|  8 |  5 |
| 35 | 37 |
| -4 | -2 |
| -2 | 20 |
=>
|  8 |  5 |
| 35 | 37 |

|  43 |  38 |  -2 |  12 |
| -28 |  14 |  13 |  19 |
=>
|  43 |  38 |
| -28 |  14 |

| -28 |   4 |  -7 |
| -36 | -10 | -22 |
|  23 |  38 |  10 |
|  -3 | -16 |  19 |
=>
| -28 |   4 |
| -36 | -10 |

| 23 | 41 |  3 |
| 22 | -5 |  3 |
| 23 |  2 |  3 |
| 47 |  2 | 30 |
=>
| 23 | 41 |
| 22 | -5 |

| -27 |  -4 |   0 |
| -33 | -12 |   2 |
|  12 | -23 |  10 |
| -39 |   2 |  -3 |
|  13 | -15 |   8 |
=>
| -27 |  -4 |
| -33 | -12 |

|  21 |  -7 |  10 |   9 |
| -28 |  47 |   3 | -10 |
=>
|  21 |  -7 |
| -28 |  47 |

|  -3 |  14 |  21 |   0 |
|  21 |  -1 | -26 |  14 |
|   0 |  42 |  45 | -37 |
| -16 | -19 | -49 |  14 |
=>
| -3 | 14 |
| 21 | -1 |

|  18 |  45 |  -6 |   7 |
|  -5 | -41 |   5 |  -3 |
|   1 | -28 |   3 |   4 |
=>
|  18 |  45 |
|  -5 | -41 |

| -10 | -31 |  -3 | -43 |
|  -9 | -38 |   6 | -29 |
=>
| -10 | -31 |
|  -9 | -38 |
---
| -29 |   0 |   3 |  10 | -10 |   1 |   7 |  -8 |   6 |   6 |   0 |  19 |
|   0 |   9 |   6 |   2 | -17 |   9 |  11 | -23 | -28 | -24 |   1 |   4 |
|   5 | -19 |   3 | -14 | -14 |   0 |   0 |   7 |  39 |  42 |  -5 |  11 |
|   4 |  -3 |   6 |  -6 |  13 |  11 |   7 |   7 | -20 |   3 |   0 |   2 |
|   2 |   7 |   2 |   3 |   4 |   2 |  -4 |  12 |  -9 |  -4 |   6 |  -2 |
|  10 |  -7 |  -2 | -12 |   3 |   6 |   6 |   1 |  -1 |   1 |  -8 |   2 |
|   0 |   3 |   7 |   1 |  16 |  10 |   6 |   7 | -30 |  -7 |   4 |   0 |
=>
|  19 | -29 |   0 |   3 |  10 | -10 |   1 |   7 |  -8 |   6 |   6 |   0 |
|   4 |   0 |   9 |   6 |   2 | -17 |   9 |  11 | -23 | -28 | -24 |   1 |
|  11 |   5 | -19 |   3 | -14 | -14 |   0 |   0 |   7 |  39 |  42 |  -5 |
|   2 |   4 |  -3 |   6 |  -6 |  13 |  11 |   7 |   7 | -20 |   3 |   0 |
|  -2 |   2 |   7 |   2 |   3 |   4 |   2 |  -4 |  12 |  -9 |  -4 |   6 |
|   2 |  10 |  -7 |  -2 | -12 |   3 |   6 |   6 |   1 |  -1 |   1 |  -8 |
|   0 |   0 |   3 |   7 |   1 |  16 |  10 |   6 |   7 | -30 |  -7 |   4 |

| -19 |  41 | -24 |  36 |
|   1 |  25 | -27 |  23 |
|  15 | -19 |  27 | -10 |
|  -7 |   5 | -23 |   2 |
| -33 |  28 | -25 |  -1 |
| -13 |  18 | -33 |  10 |
| -23 |  23 | -25 |  12 |
|  13 | -48 |  18 | -29 |
=>
|  36 | -19 |  41 | -24 |
|  23 |   1 |  25 | -27 |
| -10 |  15 | -19 |  27 |
|   2 |  -7 |   5 | -23 |
|  -1 | -33 |  28 | -25 |
|  10 | -13 |  18 | -33 |
|  12 | -23 |  23 | -25 |
| -29 |  13 | -48 |  18 |

|  -4 |   3 | -27 |
|   9 |  -8 |  41 |
| -10 |   9 | -40 |
|   0 |   0 |  14 |
| -10 |   8 | -41 |
|  -2 |   2 |   0 |
|   9 |  -7 |  41 |
|  -4 |   3 | -14 |
|  -6 |   4 | -27 |
|   9 |  -7 |  40 |
=>
| -27 |  -4 |   3 |
|  41 |   9 |  -8 |
| -40 | -10 |   9 |
|  14 |   0 |   0 |
| -41 | -10 |   8 |
|   0 |  -2 |   2 |
|  41 |   9 |  -7 |
| -14 |  -4 |   3 |
| -27 |  -6 |   4 |
|  40 |   9 |  -7 |

|  17 | -16 |  11 |   4 |  47 |   5 |   2 |   2 |   4 |   8 |  -6 |  17 |  10 |   6 |   8 |  25 |
|  11 |  -2 |   9 |  15 |  10 |   5 |  -1 |  15 |  14 |   2 |   7 |  16 |  17 |  14 |   2 |  18 |
=>
|  25 |  17 | -16 |  11 |   4 |  47 |   5 |   2 |   2 |   4 |   8 |  -6 |  17 |  10 |   6 |   8 |
|  18 |  11 |  -2 |   9 |  15 |  10 |   5 |  -1 |  15 |  14 |   2 |   7 |  16 |  17 |  14 |   2 |

|  0 | 20 | -1 |  0 |  0 |  0 | 13 | -1 |
|  0 |  0 |  1 | 26 |  0 |  0 | -1 |  2 |
| 11 |  1 | 23 | 18 | 33 |  2 |  1 | 38 |
| 41 |  0 |  0 |  0 | 10 | 31 |  6 |  1 |
|  1 |  8 |  6 |  3 | -1 |  0 |  2 |  1 |
|  0 |  6 | 16 |  0 |  0 |  1 | -1 | 34 |
|  1 |  0 | 15 | 16 | 11 |  0 |  0 | 34 |
|  0 | 10 | 23 | 31 | -1 |  0 |  1 |  2 |
=>
| -1 |  0 | 20 | -1 |  0 |  0 |  0 | 13 |
|  2 |  0 |  0 |  1 | 26 |  0 |  0 | -1 |
| 38 | 11 |  1 | 23 | 18 | 33 |  2 |  1 |
|  1 | 41 |  0 |  0 |  0 | 10 | 31 |  6 |
|  1 |  1 |  8 |  6 |  3 | -1 |  0 |  2 |
| 34 |  0 |  6 | 16 |  0 |  0 |  1 | -1 |
| 34 |  1 |  0 | 15 | 16 | 11 |  0 |  0 |
|  2 |  0 | 10 | 23 | 31 | -1 |  0 |  1 |

|  -4 |   1 |  -5 |  10 |   3 |   6 | -10 |   0 |  -6 |   2 |   6 |
|   2 |  -2 |   4 |  -6 |   3 |  -9 |   2 |  -1 |   5 |   3 |  -5 |
|   7 |   9 |  12 |  -3 | -44 |   3 |  14 |  -7 |   8 |  -4 |  -1 |
|  -1 |  -1 |  -7 |   8 |   8 |   7 |  -8 |   6 | -10 |   0 |   1 |
|   3 |  -7 |   3 |   3 |  15 | -13 | -14 |   8 |  -5 |  11 | -15 |
=>
|   6 |  -4 |   1 |  -5 |  10 |   3 |   6 | -10 |   0 |  -6 |   2 |
|  -5 |   2 |  -2 |   4 |  -6 |   3 |  -9 |   2 |  -1 |   5 |   3 |
|  -1 |   7 |   9 |  12 |  -3 | -44 |   3 |  14 |  -7 |   8 |  -4 |
|   1 |  -1 |  -1 |  -7 |   8 |   8 |   7 |  -8 |   6 | -10 |   0 |
| -15 |   3 |  -7 |   3 |   3 |  15 | -13 | -14 |   8 |  -5 |  11 |

| -40 |   8 |
|  30 | -30 |
|  -3 | -43 |
|  21 | -27 |
|  15 |  14 |
| -19 |  -3 |
| -33 |  -6 |
|  15 | -30 |
| -36 |  10 |
|  -8 |  38 |
|   7 |  30 |
=>
|   8 | -40 |
| -30 |  30 |
| -43 |  -3 |
| -27 |  21 |
|  14 |  15 |
|  -3 | -19 |
|  -6 | -33 |
| -30 |  15 |
|  10 | -36 |
|  38 |  -8 |
|  30 |   7 |

|  -8 |  13 |  12 |  -1 | -13 | -24 |  -6 | -15 |   8 |  27 | -36 |  11 | -20 |  -3 |
|   6 |   6 |  44 |  -5 | -23 |  20 | -49 |  -7 |  11 |   2 | -11 |   7 |  -5 |  27 |
=>
|  -3 |  -8 |  13 |  12 |  -1 | -13 | -24 |  -6 | -15 |   8 |  27 | -36 |  11 | -20 |
|  27 |   6 |   6 |  44 |  -5 | -23 |  20 | -49 |  -7 |  11 |   2 | -11 |   7 |  -5 |
